(in the rows, 128 means zero)
First come named moves, each a turn or a mirror, each shown by rows before and after it. For each pair of rows after them, which moves, in which order, take the first row to the second? The first pair is done for you.
j_827 (before |-> after):
[117 147 121 151 164 161 144 119 150 119 134 149 165 148  87] |-> [119 112 116 124 175 119 138  96 128 153 126 148 162 166 108]
[134 133 112 129 176 139 165 182 166 111 144 137 122 126 124] |-> [138 100 108 102 184 100 162 158 140 143 130 132 119 143 142]
[137 112 110 118 136 122 168 153 141 140 150 135 131 123 129] |-> [138 114 114 119 135 124 170 155 144 138 150 137 132 122 127]
[138  99 130 111 127 126 124 113 107 145 126 134 137 140 128] |-> [137 132 135 136 119 167 128 133 129 112 138 135 135 122 111]
j_923 (before |-> after):
[127 128 157 132  85  74 106 139 138 101 118  93 108 131 143] |-> [128 151 171 151 117 140  93 102 132  90 132 101 136 163 109]
[129 140 147 109 132 115 125 149 136 122 135 135 145  98 135] |-> [129 145 152 117 144 138 121 135 133 117 142 137 153 108 121]
[147 132 145 114 115 147 102  79  85 142 135 111 125 148 139] |-> [148 118 137 103  98 110 109 101  88 150 127 106 110 128 159]
j_231 (before |-> after):
[142 130 146 100 160 177 167 109 118 132 163 118  85 112 139] |-> [136 115 142  98 172 164 174 107 120 145 159 122  88 118 138]
[ 91 113 111 130 133  66 116 125 115 135  99 133 158 130 136] |-> [100 137 117 131 104  66 102 122 102 123 103 121 153 118 139]
[142 105 120 136 150 149 157 112 147 167 156 133 118 149 136] |-> [141  96 120 126 148 127 147 111 140 176 147 129 121 152 144]
[129 129 124 130 113  77 139 167 131 115 117 111 129  94 132] |-> [135 135 127 134 107  88 136 170 129 109 122 108 124  92 128]
Pairs:
Between the rows of a pair lie 2 to 3 moves.
[151 176 144 132  97 175 109 113 113 103 141 106 118 119 121] |-> [134  98 119 106 173 139 143  86 123 165 135 134 125 167 128]	j_231, j_231, j_827
[109  93 108 109 173 121 160 119 135 153 108 147 136 139 107] |-> [115  95 102 106 155 117 175 150 152 148 114 141 114 116 118]	j_827, j_923, j_827
[155 160 167 114  98 163  97 117 109 128 111 107 154 134 127] |-> [155 126 159  95 121 144 103  94 102 155 109 110 152 160 134]	j_231, j_827
[116 146 121 129 121  71 117 140 158  96 135 130 119  92 144] |-> [126 150 126 119 109  71 109 127 142  99 136 120 115  97 149]	j_231, j_827, j_231
[ 95 103 110 131 134  79 121 110 126 145 111 141 136 143 147] |-> [102 139 124 163 149 164 124 103 141 115 135 146 144 151 111]	j_923, j_827
[141 144 152 136  97 114  87  96  92 124  88 121 150 148 100] |-> [149 155 154 142 103 149  94  95  98 117 102 122 144 148  93]	j_231, j_827, j_231
[137 134 126 121 113 135 136 141 178 112 117 120 120 118 125] |-> [147 127 129 104  97 112 119 125 151 124 115 109 115 123 142]	j_827, j_231, j_231
[138  87 111 125 134 123 141 109 146 134 158 135  96 145 137] |-> [137 121 116 145 116 151 141 131 159 106 164 131 100 126 124]	j_231, j_827
[129 100 130 133 169 159 150 110 128 136 150 147 119 148 125] |-> [124 135 129 148 108 124 141 171 145 104 135 130 109  88 135]	j_923, j_231, j_827
[ 92 102 132 127 138  65 139 160 141 151 114 158 132 109 140] |-> [111 136 145 126  87  67 111 160 113 130 116 133 126  90 151]	j_231, j_231
[134 150 116 142  86  99 111 148 114 114 131  84 113  82 110] |-> [132 140 126 141 126 120  89  87  82 133 126  94 147 136  92]	j_827, j_923, j_827
[141 122 124 105  86  92 134 162 134 124 124 107  91  93 164] |-> [148 121 124 100  85  93 135 153 126 130 127 104  88  99 169]	j_231, j_827
[150 144 124 123  75 111 137 173 137 110 120 111  83  90 154] |-> [145 144 122 137 103 153 159 181 164 103 136 124  83  96 135]	j_231, j_231
[118 107 131 110 128  99 136 116 123 124 106 125 136 144 150] |-> [112 100 127 113 140 106 141 120 129 125 109 129 136 147 144]	j_827, j_231, j_827
[134  89 128 108 167 127 151 126 136 168 147 141 102 156 144] |-> [125  99 129 126 174 139 162 151 158 154 147 148 107 145 129]	j_827, j_231, j_827
[174 148 129  98  82 141 131 152 121 117 157 104  88  97 145] |-> [179 115 124  76 103 127 133 125 109 143 159 106  83 116 156]	j_231, j_827, j_231
[132 141 140 131 118 105 104  97 107 118 114 124 155 139 117] |-> [131 152 142 144 130 151 120 104 125 105 131 127 154 141 104]	j_231, j_231, j_231
[125  95 114 100 133  78 136 132 132 163 107 136 115 131 152] |-> [131 166 131 136  88 137 127 169 151 104 121 127 115  92 126]	j_231, j_827
[140 149 140  87  93 128 103 117  80 115 122 107 105 131 136] |-> [140 121 132  74 128 138 118  98  85 138 130 120 104 156 138]	j_231, j_231, j_827
[127 111 108  97 138  94 160 119 135 166 139 131  94 139 173] |-> [116 144 111 134 146 145 178 155 179 130 155 143  99 123 142]	j_827, j_231
[ 91 133 123 115 118  93 120 153 118 147 106 133 128 118 146] |-> [104 142 137 117 135 139 102 102  93 149 116 129 140 154 129]	j_231, j_923, j_827
[134 114 128 111 129 122 123 127 121 140 111 124 131 134 125] |-> [128 119 126 125 137 136 135 141 143 128 117 131 135 129 113]	j_827, j_231, j_231
[156 119 119 109 117 139 146 122 122 136 155 114  98 131 149] |-> [148 114 114 118 138 146 158 130 136 134 159 122 100 131 141]	j_827, j_231, j_231
[131 154 131 149  97 123 134 179 152  91 135 119 117  73 129] |-> [121 158 131 166 127 155 138 172 162  88 141 133 135  87 104]	j_231, j_923
[142 183 157 138  65 137  77  92  84  98 127 104 144 125 125] |-> [142 124 144 103 105 110  87  52  66 147 123 110 142 164 145]	j_231, j_827
[144 129 144 112 118  77 110  98  95 142 112 124 130 144 146] |-> [151 169 158 138 120 153 111  95 105 110 136 125 136 147 116]	j_923, j_231, j_827
[125 114 134 126 124 157 139 119 131 149 139 133 129 142 127] |-> [121 109 132 127 129 152 142 127 141 151 136 138 134 141 124]	j_231, j_827, j_231
[115  75 119  98 140 152 143  84 106 132 133 131 110 142 109] |-> [117 128 130 126 106 186 134 117 120  87 142 125 113 108  91]	j_231, j_231, j_827
[101 106 107 124 155 122 163 152 156 152 126 142 122 133 124] |-> [110 110 114 106 123  79 136 144 122 158 108 126 120 123 141]	j_231, j_231
[150  82 145 121 160 123 131  88  94 159 148  98  77 166 151] |-> [163 115 157 125 123 142 117  88  82 137 155  85  73 151 152]	j_231, j_231, j_231
[114 107 122 123 138 117 153 140 143 138 103 125 122 117 128] |-> [119 118 129 122 116 104 137 137 124 134  98 113 121 107 135]	j_231, j_231
[ 98 119 109 138 165  66 123 132 135 125 109 165 140 127 103] |-> [118 165 130 137 102  75  88 133 107  92 109 139 134  99 112]	j_231, j_231, j_231
[153 128 127 115 162 163 141 121 143 138 137 124 105 151 135] |-> [150 114 123  99 151 115 130 114 121 156 119 119 108 155 153]	j_231, j_231, j_231
[119 132 120  90 112 139 117 116 118 144 130 152 140 113 144] |-> [116 139 119  98 107 142 127 137 135 132 129 155 135  99 142]	j_827, j_231, j_923
[106 117 149 120 170 109 121 111 116 137 108 155 168 166 111] |-> [ 97 127 150 133 165 107 119 129 129 126 105 161 174 154 105]	j_827, j_231, j_231
[116  67 124 121 167 104 148 117 188 183 130 126 137 151 120] |-> [115 144 138 164 116 159 140 162 213 116 139 120 140 104  95]	j_231, j_827
[159 173 150 120  93 158  87  88  77 105 149  92 130 139 128] |-> [157 130 142  98 128 144  98  62  72 140 145  99 130 168 137]	j_231, j_827
[138 123 142 139 125  90  85  94  73 124 105 138 142 131 149] |-> [145 161 152 155 108 131  80 106  82  96 119 133 137 113 136]	j_231, j_827
[143 147 111 154  96 114 145 125 118 120 136  98 140  97 116] |-> [142 146 111 161 123 151 157 112 128 119 147 110 148 112 100]	j_923, j_231
[143 183 140 157 122 207 134 138 148  89 146 131 134 126  91] |-> [114 114 117 148 196 163 165 135 173 138 130 164 146 157  92]	j_231, j_231
[129 111 134 135 164 161 125  87 114 143 136 144 142 162 108] |-> [127 136 136 158 152 182 130 106 130 120 141 148 143 144  92]	j_231, j_827
[136 130 133  98 114 156 122 106  94 131 151 131  96 125 146] |-> [133 138 131 110 127 180 134 116 112 127 159 134  96 124 137]	j_827, j_231
[129 121 150 129 160 175 154 118 123 146 163 132 139 147 137] |-> [128 104 145 118 164 147 150 111 115 165 152 133 144 152 145]	j_827, j_231
[101 134 144 142 135 134 125 167 132 107 132 140 138 130 100] |-> [107 112 142 119 121  89 110 143 100 133 118 132 135 139 123]	j_827, j_231
[132 129 146 107 133 138 113  71  69 129 101 111 154 158 144] |-> [115 137 137 144 175 194 146 105 124 110 118 138 164 154 111]	j_827, j_231, j_231
[129 144 144 141 149 163 117 113 122 119 133 138 145 145 107] |-> [132 125 144 123 141 126 104  95  99 136 119 127 146 152 126]	j_827, j_231, j_231
[145 116 141 105 157 171 123 101 139 155 154 129 143 167 126] |-> [137  99 133 101 164 142 124 108 138 170 141 135 147 168 130]	j_827, j_231, j_231
[108 105 119 137 135 112 160 149 173 143 122 150 132 126  86] |-> [107 102 128 131 145 105 138 117 147 152 110 147 151 151  80]	j_231, j_923, j_231
[156 176 152 100  94 162 111 117  97 100 133 104 121 119 131] |-> [143 105 131  79 164 141 143  85 107 151 131 127 121 165 135]	j_231, j_231, j_827
[134 149 137 147 130 172 129 130 139 107 133 123 135 124 114] |-> [137 153 141 143 117 168 119 125 129 103 132 117 134 120 120]	j_827, j_231, j_827
[ 91 110 145 120 133  54 100 115 116 164 120 125 137 114 124] |-> [101 173 159 149  96 104  88 141 126 114 133 115 131  81 109]	j_231, j_827
[126  71 113 115 141  68 129 121  91 153  85 115  91 134 162] |-> [148 153 139 139  74 134 107 139  86  87 105  89  78  97 149]	j_231, j_231, j_827
[ 98 138 130 133  97  55 108 161 141 118  74 148 127 107 116] |-> [105 141 132 129  83  54  99 150 126 118  76 137 117 104 124]	j_231, j_827
[127  89 132 116 145 159 167 109 162 142 160 134 157 173 140] |-> [114  95 130 130 145 155 171 133 182 129 155 143 165 159 130]	j_231, j_827, j_231
[130 113 129  96 143 130 127  98  90 130 132 142  79 182 122] |-> [129 125 120 100 100  99 144 162 120 109 129 134  57 129 137]	j_827, j_923, j_827
[142 112 127 125 107  78 121 119  88 137 111 118 119 109 149] |-> [149 154 146 151 109 137 103  99  80 110 122 117 139 120 117]	j_231, j_923
[116 137 135 121 134  94  91 122  92 119 111 139 179 139 118] |-> [117 127 131 118 145  95  94 117  92 124 111 146 181 146 118]	j_827, j_231, j_827
[100 165 135 178 123 145 151 193 180  81 122 149 148  89  97] |-> [122 103 132 107  98  28 108 124  91 154  85 123 143 123 163]	j_827, j_231
[101 117 123 134 164 114 144 157 164 142 123 163 127 116 138] |-> [100 127 127 139 145  97 133 166 161 136 114 157 129 105 139]	j_231, j_827, j_231
[123  88 106 107 158 115 135 122 125 158 132 149 128 141 137] |-> [120 122 104 132 130 132 144 174 160 120 138 146 115  98 131]	j_827, j_923
